One hidden turn or mirror swaps the rows below in pairs. Which row is each named row swapped with?
Z905: [ -0.2  -7.9   0.6   7.5  21.2  10.6  -3.7   7.7 -10.9  15.0 -20.3  -1.0
 -13.5  -0.2  20.0  -9.1 -33.8  -1.9  19.0   9.6  19.3]
Z995: [ -8.1   5.4   0.8  16.1  38.2   3.3 -13.7  10.1  -7.0  -0.2 -11.4   7.6
   7.1   1.4  13.3   2.5 -29.5 -10.0   1.3   7.4  11.6]
Z93: [ -2.7   0.9  10.5   6.9  25.2  19.0 -21.3  -6.3 -12.1  -3.7 -24.2  -7.9
   5.8  -3.3  24.3 -11.9 -23.8  -0.8   8.9   7.0  19.0]
Z30: [ -6.2  23.2 -10.1   9.2  27.2  13.7  -2.3  -3.4  -1.3  -3.3 -21.2   2.3
  -2.8 -10.7  19.1   1.9  -6.6  -8.0  15.3   9.3   3.8]
Z382: [ -0.5   3.4   3.0   5.0  34.4   4.3 -14.1 -10.5   8.7   3.3 -15.7  -2.0
   6.9  10.7  18.8  -2.9 -30.9 -15.3  21.8  12.9   9.5]
Z273: [-19.3  -1.8  -2.8   3.2  35.2   0.8 -24.9   4.8  -0.8  -5.3 -14.9 -10.5
  -6.8  13.3   6.1  -9.6 -25.9  10.0  14.2  12.9  12.7]
Z179: [  0.5   5.7   2.8   3.0  30.2   5.0 -10.6 -12.3   5.0   2.0 -16.4  -8.7
   2.0  12.1  19.1  -3.4 -35.1 -17.0  21.4  16.4  10.2]
Z956: [-13.1   8.4  -8.0   7.2  12.0   4.1   3.2   0.6  -7.1  -1.1 -15.8  -7.3
   2.2  13.0   8.5   0.5 -34.0  -4.9   1.2  -5.9   9.8]
Z494: [ -6.6  20.8  -5.5  14.5  32.8   8.3 -14.1   4.5  -7.6  -7.9 -11.5   5.1
   5.1  -4.0   2.7   6.3 -21.6  -1.6  -2.4   9.2   8.5]
Z976: [ -5.3  20.4  -7.0  10.2  24.1  21.0  -5.2  -8.9  -2.1  -5.0 -23.9   2.5
   0.3 -12.4  20.5   2.0 -12.1  -7.8  11.2   6.1   8.5]
Z215: [-17.8  14.0 -11.3   5.1  24.6  -5.3  -2.6  -0.1   4.7  -1.9 -12.4  -9.9
   0.4  15.3   4.8   5.6 -28.5  -1.2  13.9   3.4   4.7]
Z927: [-14.0   8.1 -11.1   4.7  13.6   0.6   3.5   1.8  -5.3   0.2 -16.9  -9.5
  -1.8  15.0   6.0   0.8 -32.5  -3.0   6.4  -6.6   9.8]
Z801: [ -1.2   6.4   4.7  10.5  34.1   4.6 -11.6  -8.1   6.4   4.3 -16.5  -4.8
   4.3   8.7  22.6   2.0 -33.8 -17.1  17.3  15.3   8.2]
Z690: [ -9.0   6.9  -7.0  -0.4  35.5   5.2  -4.5  -0.9   8.0   5.9 -15.6  -4.4
 -17.5  -3.8   7.3 -14.0 -21.3  -2.4  13.7  34.3   6.7]
Z643: [-11.4  -5.9   3.0  -0.7  15.2   8.8  -4.1   2.4  -6.5   3.4 -18.8  -4.5
  -6.3   2.9   6.5 -20.5 -37.3   3.4  -3.4  14.1  18.5]
Z837: [ -6.5  22.5  -4.9  11.6  29.7   9.2 -14.5   2.3  -2.3 -10.2 -11.2   6.4
   4.7  -3.0   0.6   1.5 -17.8  -0.8  -3.0  10.0   8.3]
Z597: [-11.4  13.0 -14.7   6.4  22.3  -6.9  -9.1   0.5   4.3  -3.5 -11.5 -11.3
  -5.6  16.8   2.7   5.8 -29.3   1.6  13.3   6.0   8.4]
Z757: [-10.3  -6.6   0.6   1.4  16.3   9.6  -4.4   4.8  -7.3   3.0 -14.3  -6.9
  -7.7   4.7   6.1 -21.1 -37.6   1.3  -1.6  16.7  20.5]
Z645: [ -3.8   5.7  13.0   7.6  21.3  20.0 -16.7  -9.0 -11.9  -6.3 -23.5  -2.7
   5.3  -5.6  24.4  -8.2 -19.6  -3.9   7.7   5.4  15.6]
Z538: [ -4.9   5.5   5.6   8.1  18.5  21.0 -16.2  -8.6  -9.8  -8.3 -27.2  -0.3
   6.5  -7.4  24.4  -4.4 -17.9  -4.3   7.5   2.3  12.9]
Z125: [-20.5   9.3  -2.6  -3.1  19.0   5.6 -11.2 -18.7  12.5  -9.3 -22.1 -15.1
  -7.2   4.9  12.2 -14.4 -22.0  -2.3   9.4  15.6   5.0]
Z235: [-14.3   8.0 -12.0   5.9  14.8   1.4   2.0   1.4  -3.3  -1.5 -16.0  -5.8
  -0.2  12.7   5.3   4.2 -32.5  -5.0   4.4  -7.2   7.0]
Z151: [-19.5   0.7   2.1   5.2  35.2   1.4 -25.3   1.0  -3.9  -2.9 -11.5 -12.1
  -6.0  11.9   9.4  -9.4 -32.9   9.6  12.4  16.7  12.1]
Z443: [  2.4  -7.0   1.3   3.6  23.3  12.8  -5.8   7.9  -8.2  15.8 -20.8  -4.6
 -12.6   1.6  17.4 -10.4 -29.9   1.3  22.7  14.3  19.1]
Z393: [ -2.5  -7.0  -3.2   7.0  23.0  11.6  -1.5  12.7 -10.6  14.1 -16.6  -1.3
 -15.1   0.8  18.4  -9.8 -29.7   1.1  20.9  11.0  16.3]
Z720: [ -6.8   7.0   0.7  -2.4  27.1   1.5 -13.1 -16.1  14.8  -5.8 -21.9 -17.9
  -2.1   9.9  11.2 -12.3 -23.9  -5.9  13.9  19.1   6.4]
Z528: [ -4.8  22.8 -16.2   9.3  24.1  12.5   0.7  -2.0  -0.2  -2.9 -20.6  -1.0
  -7.1 -10.3  13.1   0.8  -8.1  -8.3  14.5  13.3   1.5]
Z724: [ -1.8  22.6  -5.9  10.4  25.9  14.6  -5.0  -8.5  -0.2  -3.6 -22.9   2.4
  -1.6 -11.5  18.9   3.4  -7.7  -7.1  14.2   7.4   6.5]
Z190: [-20.9   1.3  -9.3  11.4  17.7  13.3   0.2  12.4 -18.3   1.5 -21.2  -4.6
 -12.9  -3.9  16.8  -6.7 -20.0   2.6   7.5  -0.6   8.1]
Z532: [-23.4  11.2  -2.4  -4.1  15.6   6.5  -8.8 -16.8   4.1 -12.3 -22.7 -15.7
  -5.0   5.4  10.3 -14.4 -17.7   0.4   8.3  12.9   5.8]
Z761: [-19.5  -2.7  -7.4   8.4  22.3  11.6   3.5  10.2 -18.7   8.9 -22.4  -4.4
 -15.2  -1.6  17.8  -4.4 -21.9   3.1  12.7   1.4  10.3]
Z678: [-28.2   3.8 -10.2   8.0  17.2  11.5   1.2   6.1 -16.5  -0.8 -21.6  -7.3
 -12.9   0.5  19.2  -5.4 -19.8   5.4   8.4  -0.2   8.8]
Z915: [-30.6   2.6  -9.3   5.9  17.7   9.1  -0.2   1.7 -15.0  -2.6 -23.2 -10.2
 -11.3   1.1  16.9  -8.5 -19.9   5.8   4.7  -0.3   9.6]
Z823: [-10.8   9.7  -0.9  -1.7  27.8   4.7 -10.5 -18.2  15.4  -7.4 -20.7 -13.3
  -3.1   7.1  13.9 -12.2 -26.6  -7.7  13.8  19.7   2.3]
Z316: [ 12.8  17.6  -0.8  -1.4  20.9   9.8  -8.2  -8.8   8.2  -0.8 -17.7  -1.8
  -1.9  -3.5   3.3 -10.6 -24.4  -2.5   7.8  23.7  15.4]
Z742: [ 17.1  12.9   0.3  -0.6  24.0   7.8  -9.6  -3.3   7.9   6.0 -18.7  -1.8
  -2.1   0.1   9.6  -9.0 -24.8  -3.9  18.4  23.0  14.1]
Z225: [ -6.3  20.4 -14.1   8.0  32.3  10.5   0.1  -3.5   0.4   1.3 -19.5   1.6
 -12.1 -10.3  10.6   2.5  -7.8  -5.0  17.6  18.5   4.0]
Z828: [-18.5  -1.7   5.8   3.2  34.8   5.4 -28.7   3.6  -2.8  -5.3 -13.8  -6.4
  -7.0   8.6   6.2 -12.5 -29.8   6.8  13.0  17.3  13.9]
Z610: [-15.9  -7.8  -0.4   2.2  22.5   5.9  -6.2   4.8  -4.3   4.7 -15.7  -4.3
 -11.4   5.3   8.1 -21.6 -35.9   4.6   0.9  23.9  15.4]
Z162: [-24.1   1.1  -6.3   8.3  20.3   9.7   3.1  11.0 -19.8   2.9 -19.6  -5.2
 -12.2  -2.6  17.3  -7.1 -22.6   7.8   9.5   1.7  13.7]
Z646: [ -9.1  -2.1   1.6   3.0  13.1   7.9  -4.4   5.2 -12.5   0.5 -21.0  -4.8
  -3.9   6.2  10.7 -16.0 -38.6  -0.5  -5.4   6.9  21.4]
Z142: [-24.5  13.2  -5.8  -2.2  15.9   6.9  -8.7 -13.2   0.4 -13.1 -26.5 -17.3
  -5.6   0.9  12.9 -10.8 -18.8   2.0   4.0  10.2   1.9]
Z711: [  5.8  23.6  -4.2   0.9  20.8   6.5 -11.1  -6.4  11.4  -6.9 -18.7   1.0
  -2.2  -2.2   0.5  -8.0 -21.5  -5.4   3.5  20.3  12.8]
Z520: [ -7.3   7.4   0.1  17.1  38.1   7.3 -13.7   7.1  -8.7  -4.9  -8.2   7.7
   6.2   2.7  14.4   6.8 -26.8  -2.3   4.1   4.5  12.7]
Z526: [ -4.1  22.7 -11.5   7.5  27.4  10.1   3.0  -4.8   3.5  -2.1 -18.5   3.6
  -5.6  -9.8  14.5   3.0  -9.2  -7.0  18.9  14.0   6.1]
Z489: [ -6.8  -7.3  13.6  10.8  28.2  13.1 -24.6  -3.1  -5.9  -2.0 -21.5  -8.2
   0.9   3.0  18.5 -11.7 -29.7   2.1   7.1  13.7  18.8]
Z933: [ -7.5  13.4 -11.5   3.5  34.0   4.7  -2.0   2.8   6.2   5.9 -13.9  -2.9
 -15.1  -6.0   7.2 -10.1 -17.8  -3.8  18.6  32.7   5.7]
Z28: [ -6.4  21.3 -12.8   7.3  29.9   9.8   2.5  -2.8  -0.5   1.0 -22.9   3.4
 -11.9  -6.4  12.9  -0.1  -6.2  -3.7  18.7  20.5   3.0]
Z647: [-29.2   7.3 -10.5   1.7  17.6  12.7  -1.5   0.5 -10.9  -5.3 -24.1 -12.4
  -9.8  -1.6  15.2  -9.0 -19.5   6.6   5.0  -1.9   7.9]
Z455: [ -7.1  12.3 -11.8  -0.1  35.8   1.6  -6.1  -0.7   6.0   2.2 -16.2  -4.5
 -14.8  -5.5   3.9 -12.6 -18.2  -2.1  15.5  31.9   7.3]
Z944: [ 12.4  17.0   0.5  -1.6  21.0  10.2  -8.7  -4.6   9.9   1.2 -14.5  -3.1
  -2.9  -3.1   2.4 -10.8 -24.6  -6.1  10.0  23.0  13.1]
Z771: [ -7.2  11.6  -7.6   1.4  33.8   4.9  -6.8  -0.1   8.0   5.5 -15.0  -0.5
 -13.3  -6.9   5.9 -12.9 -18.9  -3.6  14.3  35.3   7.1]
Z870: [  1.3  -8.2  -1.5   2.5  19.9   9.2  -2.9   8.4 -10.2  14.0 -17.9  -4.6
 -13.6   3.3  18.6 -12.0 -32.1   1.7  20.2  11.5  18.5]
Z218: [ -8.0  -5.1  10.4   8.5  26.8  15.7 -25.7  -0.4  -9.8  -2.3 -22.5  -7.9
   2.8   3.2  18.6 -12.9 -30.0   5.8  12.1  10.4  18.3]
Z688: [-18.8  -0.2  -5.3   8.9  21.7  10.6   4.3  11.0 -19.2   7.1 -24.2  -0.6
 -15.8   0.3  20.3  -7.1 -20.6   5.6  12.9   3.8  10.1]
Z971: [ -6.4  20.1  -3.9  14.5  34.3   9.4 -14.0   3.1  -4.8  -8.2 -11.3   8.5
   2.8  -5.8   3.6   3.4 -19.4  -2.5  -2.8  10.9  10.3]

Z532 is swapped with Z645
Z646 is swapped with Z711
Z724 is swapped with Z915
Z976 is swapped with Z647
Z382 is swapped with Z151
Z643 is swapped with Z316
Z597 is swapped with Z995
Z956 is swapped with Z837
Z30 is swapped with Z678
Z93 is swapped with Z125
Z520 is swapped with Z215
Z528 is swapped with Z190
Z801 is swapped with Z273
Z771 is swapped with Z870

